Look-ups in named tables: a row name and a column name give one cell, copied from the table.

Table misovu
         vukez   zef
fub       3465  4925
tiv       8386  6219
kiv       4223  5498
rarezat   5923  7604
kap       4787  5189
rof       6599  5261
sige       364  3678

What is the vukez of tiv in misovu? 8386
What is the zef of rof in misovu? 5261
What is the vukez of rof in misovu? 6599
What is the vukez of kiv in misovu? 4223
What is the zef of tiv in misovu? 6219
What is the vukez of rarezat in misovu? 5923
What is the zef of sige in misovu? 3678
What is the zef of kiv in misovu? 5498
What is the zef of rarezat in misovu? 7604
What is the vukez of kap in misovu? 4787
What is the zef of fub in misovu? 4925
What is the zef of kap in misovu? 5189
What is the vukez of fub in misovu? 3465
What is the vukez of sige in misovu? 364
Which row has the largest vukez? tiv

Table kep
|  | dok | lur | tapup | nen | seri | bomef |
|---|---|---|---|---|---|---|
| gira | 8 | 27 | 107 | 183 | 58 | 75 |
| lilugib | 4 | 105 | 150 | 80 | 159 | 143 |
| kazifov | 74 | 70 | 128 | 2 | 138 | 176 |
| gof | 193 | 164 | 48 | 89 | 58 | 82 |
| vulup | 208 | 102 | 59 | 74 | 87 | 145 |
| zin | 127 | 167 | 43 | 59 | 37 | 2 |
| div | 136 | 56 | 102 | 9 | 116 | 182 |
| fekape | 33 | 90 | 144 | 29 | 154 | 160 |
| tugukab | 28 | 92 | 145 | 35 | 156 | 159 |
| fuz | 193 | 76 | 71 | 50 | 98 | 166 |
| gen | 210 | 114 | 56 | 81 | 82 | 136 |

tugukab, nen: 35
gira, lur: 27
tugukab, lur: 92
tugukab, seri: 156
vulup, tapup: 59
zin, bomef: 2
gen, seri: 82
kazifov, dok: 74
gof, tapup: 48
gen, lur: 114
gen, nen: 81

ket:
|  | pumiz | bape | bek | bapa | dar | toz |
|---|---|---|---|---|---|---|
| laposa | 52 | 60 | 39 | 34 | 45 | 61 |
| gib | 49 | 88 | 80 | 30 | 60 | 57 |
| rem | 57 | 39 | 68 | 53 | 23 | 38 |
| moki | 52 | 55 | 64 | 61 | 55 | 39 |
| popor | 58 | 40 | 37 | 23 | 52 | 70 |

laposa, bape => 60
rem, pumiz => 57
laposa, dar => 45
gib, pumiz => 49
moki, bape => 55
gib, bape => 88
laposa, bapa => 34
rem, toz => 38
popor, bek => 37
popor, bape => 40
gib, bek => 80
popor, dar => 52
rem, dar => 23

senu =
|  | bavagot | bisav | foz |
|---|---|---|---|
| dut | 32764 | -11158 | -79542 |
| bilap | 28699 | 20696 | -95120 |
| mugepu | 6060 | -1081 | 92745 |
| femis | -24339 | -2514 | 66850 |
| zetobi | 82279 | 10736 | -57795 |
| riv | 60453 | -8635 | 61196 |
| gatasu | 52765 | 2348 | -70461 |

femis, foz: 66850
femis, bavagot: -24339
femis, bisav: -2514
zetobi, bavagot: 82279
dut, bavagot: 32764
zetobi, bisav: 10736
riv, foz: 61196
riv, bavagot: 60453
mugepu, bavagot: 6060
dut, bisav: -11158
riv, bisav: -8635
gatasu, bavagot: 52765
mugepu, foz: 92745
zetobi, foz: -57795
bilap, bavagot: 28699
gatasu, bisav: 2348
Row with the largest bavagot: zetobi

moz:
|  | kub | nad | fev |
|---|---|---|---|
| kipav | -3074 | -453 | -7053 |
| fep | 808 | 5169 | 2157 |
| tavivid | 1594 | -1123 | 1803 |
| soramem | 1308 | 3354 | 2109 |
| res | 2600 | 579 | 1138 |
| dig | -3515 | -1570 | -5240 |
| kuz | 6333 | 3241 | 7498 |
| fura | 4936 | 3572 | 4840 |
| nuteri | 1282 | 1374 | -2398 |

What is the kub of fep in moz? 808
What is the kub of dig in moz? -3515
What is the fev of tavivid in moz? 1803
What is the nad of kuz in moz? 3241
What is the kub of tavivid in moz? 1594
What is the fev of fura in moz? 4840
What is the kub of nuteri in moz? 1282
What is the kub of kipav in moz? -3074
What is the nad of fep in moz? 5169

dil:
columns: bot, gome, pugut, sogesuv, depo, betuli, vutef
pizuk: [0.279, 0.262, 0.507, 0.277, 0.333, 0.244, 0.768]
dekal: [0.261, 0.166, 0.206, 0.607, 0.276, 0.375, 0.575]
legeda: [0.636, 0.462, 0.158, 0.583, 0.492, 0.263, 0.400]
gofusaz: [0.290, 0.517, 0.496, 0.461, 0.542, 0.317, 0.308]
gizug: [0.488, 0.554, 0.384, 0.115, 0.438, 0.409, 0.296]

What is the pugut of pizuk in dil? 0.507
What is the pugut of legeda in dil? 0.158
What is the bot of pizuk in dil? 0.279
What is the vutef of gofusaz in dil? 0.308
What is the depo of pizuk in dil? 0.333
What is the gome of dekal in dil? 0.166
What is the betuli of gofusaz in dil? 0.317
What is the depo of legeda in dil? 0.492
What is the sogesuv of gizug in dil? 0.115
What is the vutef of pizuk in dil? 0.768
What is the bot of gofusaz in dil? 0.290
What is the pugut of dekal in dil? 0.206
What is the gome of legeda in dil? 0.462
What is the sogesuv of gofusaz in dil? 0.461
What is the betuli of pizuk in dil? 0.244
What is the depo of dekal in dil? 0.276
What is the sogesuv of legeda in dil? 0.583
What is the bot of dekal in dil? 0.261
What is the pugut of gofusaz in dil? 0.496
Which row has the largest pugut? pizuk

